rotation ticks, each row followed by its count of ticks
The counts run from 0 to 199.
[ 99 126 158 119 184 145 108 130 125 178 147 148 140 133 127 105 133 141
  76 166 125 146 166 131  89 147 154 145 120 162 156 131 119 164 137 177
 141 166 145]
164
[ 98 146 149  91 165 144  94 118 130 148 129 118 153 150 109  89 158 153
 101  93 125 113 149 170  95 124 124 167 111 127 159 130 110 155 127 192
 150 162 146]
145
[138 121 167 122 165 112 150 131 113 151 121 126 137 124 103 113 137 151
  70 182  94 132 181 117 100 134 132 151 133 186 162 166 130 138 117 159
 133 131 163]
36
[100 153 140 143 133 143 133 110 133 186 111 132  97 124 122 129 122 125
  71 175 103 166 163 109 161 148 194 131 167 137 156 147 123 149 140 144
 141  95 131]
187
[120 163 153  97 155  98 112 124 127 134 123 105 141 146  96 113 129 168
  61 114 110  92 166 141 123 117 113 180 148 153 136 150 116 131 105 177
 132 160 169]
17
[135 116 174 138 162  99 162 137 116 163 116 112 116 132 102 121 113 156
  90 180  91 149 168 104 123 115 120 154 146 176 176 170 136 132 118 141
 144 132 158]
39
[ 79 122 172 123 177 156  88 129 130 175 111 104 118 156 157 114  84 141
 125 125 122 133 155 111 119  96 134 153 127 117 120 117 119 140 126 169
 129 194 146]
156
[144 104  81 137 114 150  69  78 142 101  62 123 140  93 159 162 120 109
 157 115 127 135 118 150 120 135 153  78 106 110 137 151 118 110 120 120
 105 115 140]
94
[102 144 138 147 139 145 128 111 136 188 121 136 100 117 127 133 123 125
  77 187 100 166 160  99 158 150 196 133 163 139 154 143 122 152 140 142
 145 103 124]
186
[106 112 115 116 151 143  78 103 153 144 142 105 153 148 130 117 122 153
 149 118 111  99  82 111 115 105  97 177  85 105 148 114 110 121 127 163
 160 199 116]
134
[126 130  87 136 121 123  90  72 147 108  72 100 131 147 142 154  90 122
 149  78 144 118  84 138 113 116  95 114  88  87 159 141 115  98 129 137
 116 133 131]
110
[132 116 101 141 101 123 112 119 138 142 123 132  93  94 118 165  83 150
  70 184 126 140 120  98 166 128 163 172 155 153 143 118 135 119 129  99
 155 131 170]
197
[129 113  72 130 125 138  78  66 152 106 102 119 161 135 144 144 119 123
 137 111 139  96  77 128  89 136 102 123  64 107 145 128 108 102 134 150
 120 148 123]
114
[ 94 115 145 131 142 154 115 118 118 170 108 128 103 143 139 140  68 135
  56 171 157 135 150  91 117 134 161 162 125 153 130 101 137 126 147 138
 127 150 177]
177
[116 149 101 136 143 127  96  76 160 139 124 117 159 144 125 115 161 125
 157 105  96 126  89 134 116 134 110 122  95  88 178 160 100 134 129 175
 145 131  76]
121
[108 116 112 114 145 137  79 102 148 135 140 106 152 151 123 120 119 156
 138 110 119  97  79 118 115 107  91 182  85 107 152 112 111 120 128 161
 159 194 128]
133
[131 118  78 135 138 139  80  70 156 122 129 128 174 128 138 128 147 124
 145 128 114 105  75 123  95 144 109 123  68 107 161 143 102 119 131 161
 135 150  97]
117
[139 112 146 140 122 138 158 118 119 170  80 111 105 118 109 127 145 124
 116 175  84 168 160 113 158 130 165 131 151 149 181 163 146 131 134 123
 152  72 146]
58
[104 115 118 118 153 148  74 103 156 147 142 106 153 145 138 114 128 148
 155 119 102 100  87 107 123 103  99 171  92 101 142 118 108 127 127 166
 156 197 109]
135
[127 119  79 131 122 135  82  69 146 105  81 107 145 141 142 150 100 121
 140  93 148 103  81 132  96 126  98 120  76  96 147 128 113  96 131 142
 116 140 132]
112
[110 120 173 126 171 142 108 119 130 155  98  96 136 136 149 117 106 135
 102 164  83 109 184  87 127 108 140 142 148 145  93 155 123 121 103 169
 106 164 146]
28
[123  96 163 136 136 150 146 117 107 154  60  91 105 142 135 140  83 129
  93 178 118 128 167  81 129 113 141 151 131 154 126 135 148 103 125 127
 117 119 178]
46
[113 123 172 120 171 149 113 114 120 151  91 106 143 134 144 113 120 129
  86 168  91 103 195  98 109 124 152 139 141 158  96 156 124 124 108 177
 102 147 154]
30
[111 123 109 108 142 135  87 104 145 133 133 105 149 153 120 121 120 156
 134 102 126  92  79 126 108 105  85 182  81 107 155 109 114 117 130 161
 159 188 133]
132
[113 164 108 112 134 116  82  95 146 133 129 102 142 163 110 139  96 154
  69 107 134  74 107 119 136 119 106 190 125 117 114 116 111 113 126 169
 132 175 143]
1
[141 112 135 128  95 144 150 117 110 148  52 102  92 122 104 144 119 133
 104 142 120 153 152 132 157 119 156 145 144 144 173 141 154 114 138 105
 148  71 181]
62
[ 86 145 175 135 161 126 134 129 123 187 103 114  85 159 125 127  69 142
  84 138 137 164 165 113 135 112 146 150 151 134 161 129 129 140 142 147
 137 143 158]
172
[167  94  87 139 101 106  96 113 137 112  96 128 116  77 120 169 105 149
 151 127 125 159  95 152 146 114 126 116 126 132 190 148 135 114 123  83
 153 129 166]
86
[148  87 134 143 133 152 147 117 117 164 105 129 129 102 118 127 151 124
 101 215  86 150 155  93 128 147 167 139 124 172 164 152 145 130 135 126
 148 101 144]
54
[ 98 138 167 130 183 124 129 133 128 190 148 142 118 136 119 108 117 152
  86 162 117 166 161 126 112 134 146 142 137 154 179 146 117 167 139 162
 153 159 135]
167
[112 151 129 124 162 129  76 103 157 153 154 110 159 139 130 119 134 146
 105 155  73  92 130  98 148 125 133 161 143 121 104 149 103 136 113 184
 137 182  97]
8
[120 107 174 137 142 130 154 124 110 161  65  89  96 144 129 137  74 136
 100 169 109 139 168  83 139 102 128 149 143 154 140 146 147 105 124 131
 124 123 170]
44
[121 140  92 135 146 130  92  73 160 138 131 120 166 137 128 117 161 126
 157 114  93 121  87 132 113 135 112 121  89  95 175 161  99 133 130 172
 146 138  77]
120
[107 179 152 106 161 122  99 107 139 150 119 101 148 151 113 106 148 147
  81 113  83  96 171 135 140 124 140 155 161 125 118 161 103 138 106 197
 126 145 127]
13
[127 123 166 117 169 137 131 122 113 146 104 120 150 126 121 108 141 136
  66 174 101 111 194 118  93 140 148 145 133 180 127 157 126 134 115 173
 112 131 166]
33
[114 151 125 122 105 128 133 116 124 151  99 127  90 120 101 147 100 142
  43 147 140 148 152 129 154 143 173 162 161 146 158 125 134 131 140 126
 146  89 180]
192
[ 90 127 132 119 166 161  70 102 155 159 130 104 155 147 147 104 145 136
 157 115  89 107 117 116 125 108 128 150 108  94 128 131 108 137 123 185
 145 182  96]
138
[ 87 130 158 129 146 144 126 119 119 174  96 118  90 154 136 137  62 138
  67 150 155 146 158 105 121 121 154 161 133 143 136 106 134 128 147 141
 128 146 178]
175
[126 150 153 107 157  93 115 131 128 135 135 108 139 140  95 118 113 177
  68 133 108  96 153 126 121 109 104 187 142 162 139 145 120 129 107 167
 141 174 171]
19
[120 124 165 114 167 143 123 115 118 146  96 114 149 132 129 110 136 135
  71 173  99 108 197 112  97 138 152 143 136 168 113 157 126 130 112 176
 108 135 162]
32
[110 122 173 123 170 145 108 119 125 152  92  99 140 135 148 115 112 131
  93 166  88 108 193  96 119 117 145 142 144 150  94 154 123 124 105 171
 102 154 149]
29
